One turn moves each row of this set onto another row. After a few examples, where does it send each row asked below?
rel: [ 15  -4  -9  12   2 -20 -19   6   6   6 -12   4   8  -1]
mene: [ -7 -25 -12  -1   3   5   3  -5  -2  -6  -8   2  -7   8]
nuruk: [ -3 -33  -8   1   8  -1  -2  -5  -1  -2  -2   8 -12   6]
vubul: [ -2 -28  -3   2   6 -12  -2  -6   0   7   3  10 -18   8]
kebez: [-20 -14   3   1   6 -16   6  -9  -6   0  -7  -2 -11  17]
Luz: [-14 -27   7  -1  12 -14   5  -4  -4   2   2   8 -10  13]
zipuv: [-11  -9  -7  -3  -6 -10   6  -9  -1   7  -4  -1 -16  15]
Namu: [12  3 -2  7 -1 -6 -3 13 15 10 -7  7 13  2]
Nelag: [ 11  -1 -13  18   1 -10  -5   5   1   4  -7   7  17  -5]
mana: [ 11   0  -7  23   4  -9  -4   4   7   5 -11   8  12  -7]
daz: [-17 -19   6   2   8 -19   7  -8  -6   4   0   4 -12  15]
moko: [ 12  -2  -6  21   5 -14 -12   4   9   5 -16   4   7  -5]
lop: [ 9 -1  3 24  7  0  2 -5 13  0 -8 -1 11 -3]
kasa: [-15 -17   8   4   8 -26   9  -8 -11  -4  -2   4  -5  10]
Popi: [-13 -15  15  -6   9 -19   5   5  -8  -5  -1  14   3  11]
sesir: [-17 -26   2  -5  11  -4   2  -3  -3  -8  -8   0  -5  15]
Kepi: [ 14 -12   6  19   0  -8  -7  -3  -8  13  -4   3   5  -9]
gelep: [ 14  -7   9  18   9 -11 -14  -1  19   3 -11  -3   1   2]
fomep: [-18 -14   7   1   9 -20  -4  -2 -12 -13 -18   4   0  10]
fiza: [ 13   3  -7   3  -4 -13  -8  11   9   9  -5   5  15   4]
duk: [ 13  -5 -11  19   4 -16 -13   4   2   3 -11   6  12  -5]
rukin: [-11 -14 -12  -3  -4   1   7  -7  -2  -2  -8  -2  -9  13]
Meb: [ 13  -2  -3  13   3 -15 -17   8  14   7 -16   2   5   0]
Bopul: [ 12  -6   6  16  -4 -14 -14  -5  -6  14 -11  -5   0  -5]
puboz: [-19 -10   9   5   8 -22   4  -4 -15  -9 -11   8   0   8]
mok: [-20 -18   1  -3   7  -8   4  -6  -4  -7 -11  -3  -8  17]
kogug: [ 11   2 -10   9  -2  -9  -2   9   5   6  -3   7  19   0]
zuf: [ -6 -17  -3   0  -1 -16   2  -8  -1  11   2   5 -21  12]
zigi: [-11 -23   9   0  12 -21  10  -2  -8  -4   4   9  -1  10]
dokev: [10  2 -5 16  1 -6  2  9  9  8 -7  9 14 -3]
dise: [ 13 -10   5   1  -5   7  -4   7  -1   7  -6  -1  15  -2]
Funen: [-12 -19  14 -10  10 -17  -3   7  -5  -8  -7  11   2  13]
lol: [ 15  -1  -7   4  -2 -18 -16  10  10   9  -9   3  10   4]
Motap: [ 11  -7   4  24  11  -6  -9  -5  14  -1 -11  -2   6  -3]
lafu: [ 11  -2   6   6  -8 -10 -16   0  -1  12 -16 -11   1   2]
mazu: [ 14 -14   5  12   0   3  -2   4  -6  10  -1   4  13  -8]
Medaf: [-14 -30   4  -3  14  -7   3  -2  -3  -4  -2   6  -6  14]
Rera: [-12 -24   6 -11  10 -13   3   1  -3 -13  -8   1   2  15]
Pizav: [-17 -11  12   2   8 -21   9   0 -13  -5  -3  13   2   9]
des: [-15 -18   4  -7   7 -18   1  -3  -6 -13 -13  -5  -2  16]
Favi: [-10 -27   8  -8  12 -14   7   1  -5  -9   1   8   2  12]
tuk: [ 12  -4   5  -2  -9   1 -11   6   1   9 -13  -9   9   3]
fuz: [ 13   0  -1   6   0 -12 -12  13  16  10 -13   3   8   3]
Kab: [ 13  -2  11  10   5 -10 -10   2  22   7  -6  -4   2   7]
Zegu: [-16 -15   5   0   7 -25   4  -8  -9  -9 -11  -4  -5  13]
pov: [ 8  4  6 16  3 -1  5 -1 15  4 -4 -1 12  2]
Ved: [-14 -18  11  -6  11 -18  -7   4  -7 -13 -15   6   0  12]
fif: [11  3 10 10  2 -5  0  3 20  8 -3 -2  8  7]

zuf -> zipuv
moko -> Meb
Now these:
kebez -> mok
fiza -> kogug
Ved -> Funen
kasa -> Zegu
gelep -> Kab
mazu -> Kepi

One turn moves each row of this set onto another row. After a few examples, where does it send each row asked below?
loniv: [  1   3  -5  -3  17  13  -6  15 -10 -11  -5   2  -5  -3 -16  13  -5  -6
  19 -22  -2  16  -5]
sevu: [ -9   9   4  -1  -6   7 -15  10 -27  -4  -8   2  -7  11  22   8   0 -10
  22 -22   7   1  -1]
vun: [-14   4  -9   6  -1   8  13  18 -15   0  -2  -5  12  -5   2   3   9   4
  18 -11  -3  22  -9]
dudag: [-17  12  -6  -5 -41   3  -8   3 -16  -2  -1   2 -12  -1  -7  12  -2  -5
  11 -24  -5   6  -5]
bunug: [-13   4   0 -18 -10  -1 -23   5 -10 -17  10 -11 -11  -8   4  15  -9  -6
  12 -21  -5  14 -11]
Tal: [ -4   5 -11  -4 -20  16   1   7 -23   6   5 -17 -10 -18  13  26   8   1
  13 -28   2   3   0]
rofi: [  1   8 -15 -18   1   1  -5  11 -12  13 -10 -14 -16  -2   5   2  -2  -2
   4   0   5  14 -11]
nete: [ -6  12 -11  -3 -13   7   9   6 -12   9   6 -12  -5   6   8   7   8  -4
  -9  -8  -2  31 -18]
nek: [-18  10 -10 -18  -3   7  -7  10 -20  -3  -4 -18 -25  -8 -10  10  -3   1
  13 -15  -2   9   1]
suzu: [-13   5  -3 -20  -6   1 -18  11 -17  -7   9 -17 -18  -9  12   5  -8   0
  12 -10   0  11  -4]
semad: [  1  14 -27   2 -24  10  -2  13 -13  -6  -5  -9  -7  -1  30  -1   4 -10
  13 -20  -1  11  -1]
sonus: [  7  15  -1   6  -5  29  -2   6 -17  -2  -9   7   2   3   4   5  25 -10
   8 -21 -18  13  -5]
Fesu: [ -2   1   1 -18  -9  23 -17  16 -19  -3 -13  -2  -6   1   0   7 -13  -7
  21 -22   0  -9  -4]
noben: [ -5  19  -6 -26  -9  21  -4  15 -16  -9 -17   6  -3  -4  -2   5 -12 -15
   0 -28  -8  11   0]
larom: [ 14  -1  -6  -4 -26  18   0  11  -6 -19 -11   2   0  -4  -6   7 -11  -8
   3 -29  -6   3 -17]
vede: [ 15  18  -3  -9 -14  32  -2   4   2  -1  -8 -10   6  -2   9   7   0  -2
  24 -12  -4   6  -9]
dunet: [  0  -4  -8  10 -14  11 -15   4 -12  10   9 -21  -7  -9   7   5  15  -7
   9 -11  -1   1 -17]
ren: [  1   6  -9   3 -14  10  -4   2  -6  19   9 -14   3 -10   2   1   6  -9
   1 -18   6  27 -17]
fov: [  4   1  -7   0 -15  -4   3   3  -8 -10  -8   5  -8 -13 -12   8   0  -7
   7  -4 -14  26   1]
sela: [  4   7 -12   5 -19  14 -16  15 -17  -6 -10   0 -20  -8 -12   2 -14  -3
   3  -5  10  13 -12]
nire: [ -1   9 -10  -1 -20  18  -6   6 -18  -2  -9 -12  -4  -2  35  11 -16  -8
   7 -18  -3  14  -2]
tirap: [-11  -1  -8   3 -14  10 -20   7  -9 -25 -11  11 -16  -1   3   7   1   3
   9 -13  -4   4   0]
Vobe: [ -2   0  -4  -1 -15   7   9   3  -8  -5  -9   7  -3  -1  -4  18   5  -7
   6 -15 -11  37   5]
Fak: [ -6  19   1 -16  -2  25 -13  18 -17  -6 -17   7   0  -3   9  11  -6 -16
  10 -29  -5   0   1]
Pav: [  8   6  -8  -7  -3   4 -10  17 -32  -7   1   0  -4   0 -20  10   6 -12
   8  -6  -6   5 -11]
febut: [ -8   5   7  -4 -15  18 -10  12  -2  -6 -12   4 -13  -4 -17  14   1  -1
 -12 -24   5  10   1]
los: [  6  12 -10  -5  14  13  -6  13 -21  -4   3  -5  -4  -1 -20  11   7  -6
   4 -11  -1   9 -16]
didiz: [ -4   5  -9   1 -13   4  -6  20  -6  11  11 -23  -5  -1   1  14  12   2
  -1 -11  -3  19 -21]
topin: [ -7  10 -10  -4 -42  14  -2   9 -25   3  -4 -10 -17   1  -8  14   7  -7
  11 -20  -3  16 -13]
selal: [  2   6  -5  -1 -30  14  -6  15 -28   0  -4  -8 -10  -2  33   8   6 -14
   7 -17  -4  11 -10]
tig: [  2  11   0  -6  10  20  -7   8  -6  -6 -11  -7 -11  -5  -3  13  16  -9
   4 -38   0  11 -20]
fuzo: [  2   7   3   6 -12  15   0   1  -8  -5 -14 -10  13   2   8  12  25 -13
   2 -20  -9   2  -3]
lum: [ 12 -11 -10  -6 -28  18  -7   9  -4 -16 -12  -2   3   2   9  13  -6  -5
  14 -18 -11  11 -21]
dokov: [  9  13  -2   3  -8  20  -8   4   0  -3  -9   3   6   2  14  21  18 -16
   5 -19 -15  15 -19]
fav: [ -3  18 -10  13  -5  21  12  13 -19   2 -14  -9  -1   2   2   0  16 -15
  -1 -17  -3   8   4]
bibe: [ -4  10 -12   0 -10  18  -7   7  11   0  -2  -7  -1  -1  28   3  -7  -9
   9 -24  -1  13   1]

nek -> Fesu
dunet -> bibe
didiz -> nire
Now these:
nete -> selal
Pav -> bunug
fuzo -> ren
tirap -> febut
Vobe -> topin
tig -> rofi
los -> suzu
larom -> fov
vun -> Tal

One turn moves each row of this set onto another row. After a few examples, where does it send each row asked below?
Setu: [  4   5   5  15   4   1 -13  17  10   1  -8 -11  -4  -4  18  -3  -4  19
   2 -14   8  12   1]
muv: [  5  -5  17  24  -1  10   5  10  16   8  -6  -7  -1   0  14  -4  -1   4
  12 -15 -16  11   0]
bine: [  6   3   4  12   4   6 -13  13   8   5  -6 -11  -5  -2  18  -3  -5  18
  -6 -17   3  16   0]
Kabet: [ 23   3  -4  19   2   2   1   4  18  -5  11  11   1   5   3  -5   6   1
  -5  -9   4 -12   4]
Rilin: [ -9  -5  13  19   8   0  19 -18   2   7  -5   0   0 -12   4   7   1   6
  14   1 -20   7  -1]
migi: [  1   6   8   7   2  -1   9 -16  26   1   8   5  -6  -5  -6 -12   3  23
   6   6  -2   0   8]
kivat: [ -1  -8  10  18   6  -4  22  -7   2  11  -6   2   4 -14  11  12  -3   4
  13  -4 -20  11  -1]
tisa: [  6   4  10   4  15 -15  12 -15   3   4   5  11  -2 -11  -5 -17   8   4
   0 -12   5 -16   4]
kalub: [  0  -3   1   9  20 -13  -8  -3  -8  -6  -8  -8  -3   1  14  10  -2  12
  -9 -18  15   5  -1]
buru: [ -2   4   7   5  11  11  -3  -1   4  -5   7  16  -2   1  -4  -3   9  28
 -18   6   0  -5   6]
Tep: [ -5  -7  14  18   6  -1  18 -14   2   5  -3   3   5 -14   9  12   2   8
  17  -6 -18  11   1]
devid: [  2   3   7   1  14 -10  14  -9   2  13   8  12  -5  -2 -10  -9   8  11
  -3 -13   5 -16   9]
tiru: [  5   4   9   9   9   1  10 -16  26  -9   7   3  -7  -7   0 -19  -3  19
   8   4  -7   0   7]
Lom: [  2  -2   6   4  22  -9  -8  -4  -9  -5  -8 -15  -6   3  12   5  -3  12
  -8 -17  12   2  -1]
Luv: [  3  -5  18  28  -1   7   5  12  17  10  -7   2  -1   1  14  -1  -1   4
  11 -17 -13  10  -1]
Nenar: [  1  -4  10  14  14 -13   5 -11 -14  -3 -10  -4   1  -9  12  23   5   6
  -2   5  -4  -6  -6]
babat: [ -2 -10  12  17   7   1  19 -15   1   6  -4  -3   4 -11  10  11   0   4
  11  -5 -23  12  -1]
zul: [  3   5  11   5  10   7   8 -15  24  -6   6  12  -3  -8  -1 -20  -3  16
   6   3  -4   3   4]
vofa: [  1  -2  11  11  16 -12   7 -11 -16   0  -7  -9   0  -9  11  19   3   0
  -4   4  -6  -2  -5]
vedo: [  7  -5   8  21  10  -9  10  -6  16   8   0  13 -15  -3  -3   2  17  15
 -18   7 -16 -12  -2]
susi: [ 10  -3   0  26  13  -7  10  -9  13   6   2  12 -15 -12   1  -2  10  12
 -18   5 -18 -10  -6]
Bimun: [ -1  -5   8  12  16 -18   8 -11 -16  -2  -8   0   0  -7  10  18   8   4
 -12   2  -6  -3  -4]
legim: [ 24   0  -3  13   7   2   1   5  17   0   6  16  -1   4   2  -9   8  -1
  -7 -13   5 -13  -1]
ganer: [  9  -4  12  23  -1   4  10  11  23  10  -4   1  -2   0  12  -2   1   1
  12 -14 -16  12   2]
buva: [ -6  -3  13  14  21 -10   9  -9 -16  -2  -9  -4   1  -7   9  18  -1   2
   0   4  -3  -2  -5]
fuvi: [  3   1   4   4  18   9  -6  -4   3 -10   0  16  -5 -11   0 -10  10  28
 -18   3  -4  -5   0]
vubu: [  3 -11  12  26   1   8   5  10  18   6 -12  -4  -2   0  14  -3  -3  11
  12 -16 -16  10  -2]
Git: [  1   2   2   8  19  14  -4  -2  -1 -12   8  16  -2  -5   0  -7   6  27
 -17  -1  -4  -3   6]
ril: [  4   0   2  14   1  10 -14  12  13   0  -8  -4  -5   5  16  -6  -5  23
  -7 -13   3  13  -1]
viza: [ 18   0   0  15   5   0   3   2  23  -1  10  13  -3  11  -3   1  13   4
  -5 -10   6 -10   7]
kevef: [  3   3   2   0  21  -9  -9   2  -9  -3  -7 -11  -6   2   8   2   0  12
  -4 -16  17  -2   3]
muzut: [  4   5  11   5  17 -13  15  -7  -4   7   8  11  -4  -7  -4 -17   3   6
  -5 -13   2 -18   7]
Ret: [  3   4   5  13   7   5 -13  14  10   7  -9  -5  -9  -2  18  -2  -8  23
  -4 -14   6  15  -2]
pida: [ 11  -3   4  26  13  -3   6  -9  17   1   2  18 -10 -11   1   0  15   5
 -17   6 -15  -7  -8]
lufo: [  4  -3   5   2  21 -14  -6  -3  -6  -3 -11 -10  -7   3  13   7  -5  14
  -4 -17  15  -1  -1]

tiru -> muzut
Ret -> Tep
Now these:
tisa -> legim
kalub -> vubu
ganer -> Bimun
vedo -> buru
bine -> babat

One turn moves each row of this set onto another row. After a few examples, where does it send each row asked below?
gal: [ 18  -7  16  -5  -9  11 -11 -17   3   2   1 -16 -22   5 -12 -15   3  15
   7  -8   4  -4   2  -3  -3  -6]
busa: [  3  -5  21  -2  -9   2 -19   1   1  -8   3  -9 -15 -14   7   6 -15  14
   3  -8 -13 -17 -12  -4 -10 -10]
mem: [  8 -10   8  -8 -33  20   0  -3  -5  23  -6  -1  11  -8   3   2   2   0
   9   7   0  -7   2 -13  11 -22]
zad: [  0 -11  18   0 -16   3 -21  -7  -3   5   4 -25 -17 -18  -1 -11  -7  23
   8  -2  -1  -8   7  -5   2 -11]
sura: [  4  -3  15  -9  -8  23  -2  -4   6  -2 -20 -18 -17   0   4   6  14  14
   9 -10   1 -20  10  -8  -4  -6]
Vuga: [ -2  -3  11  -9 -17  -6 -16 -20   7   4   3  -7   0  11  14  -5  -2   0
   4  -7   5  -6  -7  10  11   7]
rume: [-10 -15   8 -10 -12   8   1 -10  13  12  -6   3  10  -6  -2   8 -14   3
  25   2   8   1  12   4  -4 -22]
vodas: [ -4  -8   7   8 -17  16  -4  -4  14  13   5  -4   2 -12  -8  27   4   4
   8   9  -6 -11 -11  11   8  -4]
Botug: [ -7 -18   6   2 -23   9  -8   1  23  13   7  -8   5  -5  -7   5  10  23
   9  12  12  -8  -6   5   0 -15]
sepu: [-12  -8  13  -9  -6   4  -4 -13  18   3   5  -6  10  -1  -7   9   5   4
  16 -16  -4  -1  11  16   3 -12]
mase: [  1  -6  16  -5 -26  -6  -3 -18   7   4  11   3   2  13  13  -3  -3  -9
   3   2   3 -11   6  -8   7 -16]
Didip: [ 10 -20  19  -7 -27  12  -5   4  11  20   2 -12   8 -10   6  -3   1   2
   3  -4 -14 -14  -4 -27  -2 -15]
fal: [  7 -14   7 -11  -6   8  -4  -5   0  14 -11 -12  -2  -9  18  -6 -10   0
  14  -4  16   2  -9 -21   8  -2]
laki: [ -1 -16  21   3 -16  14 -10 -12  12  -6 -17  -3 -20  -2  -6   5   4  14
  -7  -6  -9 -21 -10 -13  -8  -8]
Binil: [-11  -4  14   6 -12   5 -10  12  23  13  -6  -5  -5 -10   0  11  13   7
   6   6  -4  -1   7 -26  13  -8]
bikek: [-11 -14  21  -4 -25  14 -14   7  18  19  -4   6   6  -1 -10  -4  14   6
  -4   2   0  -6   5 -12  19  -6]
sipe: [  8 -21  11  -1 -10  17  -8 -18   5  -8  -6 -16 -22  -3 -11 -10   8  12
   7  -7   8  -9   2  -2   3 -12]
bame: [  7  13  23 -10  -8  11 -10  -3   2   2  -9 -10 -11  -6  -6  14   0  30
  12 -10   1  -3   3   2  -8  -8]
tega: [  1  -6  24   4 -12  17 -23 -14  13   1  -5   1 -15  -2  -9   4   4  21
  -5  -6  -4 -20 -13  -4  -8  -2]
Far: [  1  -6  23  -1  -5   8 -24 -14   2   6   9 -24 -14 -12 -15  -4   2  22
   8  -1   0  -7  10 -12   4  -6]
Lis: [  4 -12  17 -19 -19   5  -2  -6   7  21 -22  -5   6  -5   9   1 -19   6
   6 -16   0 -10  -6  -4   0   9]
sagam: [ -4 -19  11  -1 -12  -1  -2   8  20  17   2 -11  -5  -6 -24   2  -4   5
  -4   4  -6 -11  -2 -14  17   2]
Mifo: [ 10  -1  14  -5 -28   7   5  -3  -1  26  -9 -16  -2  -3  -1   0   0   0
  -3  -4 -15   2   8 -16  13  -7]
niz: [  9   6  17  -5  -2  28  -5  -4   5  12  -9 -19 -12  -1  -4   8   8  15
   5  -5  -6 -20   7 -11 -10  -7]
gedig: [  5 -13  16  -6 -22   7   8  -6  23   7  -1   7  -3  12  -5   7  -3  -1
  15   1   1   8   3  15  -6 -11]
Sul: [  2   9  19  -4 -12   5  -3  10  -1   1  -2 -17 -17 -14   0  13  -1  27
  10  -6   0 -11   7   2  -3 -13]
Sirif: [  6  -6  11  -8  -6  -2  -1  -4  10   4   8  -7   1   7  12   4 -22  -9
   1   1   9   7   7   3   3  -6]
vebad: [-10  -9  16  -6 -27   2 -11   7  14  13  -3   6   3  -3 -10  12  -2  15
  12  16   0   8 -11   6  10  -8]
Vana: [ -1 -17  15 -15  -6  17   4  -9   3  19  -1  -9   9   5  12  -1 -12 -12
   2   1   8 -17  -5 -13   2  -1]
vopel: [ 15  -5  21  -3  -3   8 -20  -5   5  -2  -2 -11 -16  -9  -2   7 -19  13
  -2  -4  -8 -12 -11 -13 -10   1]
buta: [ -7 -16  18  -7 -18  -7  -8   7  20   8   3   8  -1  -3 -14  -3  -3  -4
  14   3  -8  -4   9 -21  14 -15]
luto: [ -2 -11  16 -12 -12   1  -4   6  10  14 -11  10   4  -8   9   4 -18   0
   6  -3  20 -17   1 -16  10   2]
zup: [ -8 -11  18   3 -14  -2  -3 -19  18  -2   0   7  -3  -4   6  13   0   6
  19  -6   3  11  -9   2  -6 -17]
mogel: [  2  -7   2   3 -25   9 -10   6  20   8   1   7   0   3   5  15   0   2
   6  20  10 -16  -3   3   9  -6]
voso: [ 11  -2  13 -12 -16  -4   4   0  17   1   6  -5   3  10  19  -2  -1   6
   1 -16  14  -9   0   1  -5 -11]
disin: [ -5  -9  31 -10 -22  13  -7  -1   0  23   4  -7  11 -14   8   7  -2  -4
   7  -1  -5  -8   8 -22  14  -4]

sepu -> vodas
zad -> sura
bame -> tega
Now these:
rume -> mogel
Botug -> Binil
Sirif -> gedig

One turn moves each row of this set onto another row. After a few examples, where does it send each row asked below?
bobo: [-15  -6   3  -7  18 -21   0   2  10 -17  -7   9  -8   1  -1  -6]
Nozat: [  9   2  17   2  10  -9   7   8   0 -16   6  14   3  -9  18  -8]
Guvu: [ -7   8   0 -10  -9 -12   3  13  10   4   3  27  -5   1  19  16]
Votal: [ -7   4  -2 -13 -14 -13   7   7  13  -1   1  27  -7   2  20  16]
Nanad: [-12 -13   5 -12   7 -27  -7   4   3 -23  -4  12  -9  -8   2  -6]
zam: [  1 -12   6  10 -13 -33   7 -12  12   3   6  10   2  -4   5  -3]
fad: [-16  -2  11  -3  12 -21  -7   6   4 -23   1   9  -8  -3  -6  -5]
nute: [  2  -9   2  17 -13 -21  10 -10  14  -1  -1   2   3  -7   9  -1]
fufuv: [ -8   0   5 -13  -5 -14   5   2  -9  -1  15   2  -5  -8   3  24]
deri: [  1  -1   2  14 -14 -34   3  -8   1   1   1   3   6  -7   9  -3]
Gopo: [  7   5  10  -4  10  -5   4   5  -1 -21   3  22  -1  -5  14 -10]
tup: [-16  -9   7  -5   9 -24   0  11   7 -22  -7  11  -4  -4   2  -7]
mot: [-15   4  -1  -8  -5 -21   2  11   6   1   1  31  -3   8  18  14]
sutu: [ -4   3  -5 -12  -4 -10   3  -3   1  -8  18  -1  -7   2   8  24]
besog: [  7   8   6   1  16  -8   2   3  -2 -22   3  19   0  -3  17  -5]
Dugu: [  6   0  12   0 -13  -9 -16 -15   4   4   6  14 -16   1   4  -1]
bipa: [ -3   1   2  -9  -7 -18   8   4  -7  -7  13  -1 -12   0  15  25]
buf: [ -8  -1   0 -14  -3 -16   0   0  -6   1  13   1 -12   2   5  26]
Zod: [  1   0  10   7  -5  -6 -11 -13   9  13   5  14 -12  -3   5  -8]
rupig: [  8  -6   7  13 -14 -27   4 -14   6  -4   7   2   7  -6   8  -2]
pami: [  3   1  10   7  -7 -10 -14 -17   6   9   4  19 -11   0  12  -6]

mot -> Nozat
zam -> bipa
Now these:
tup -> rupig
besog -> Zod
fufuv -> Nanad
pami -> Guvu
sutu -> bobo

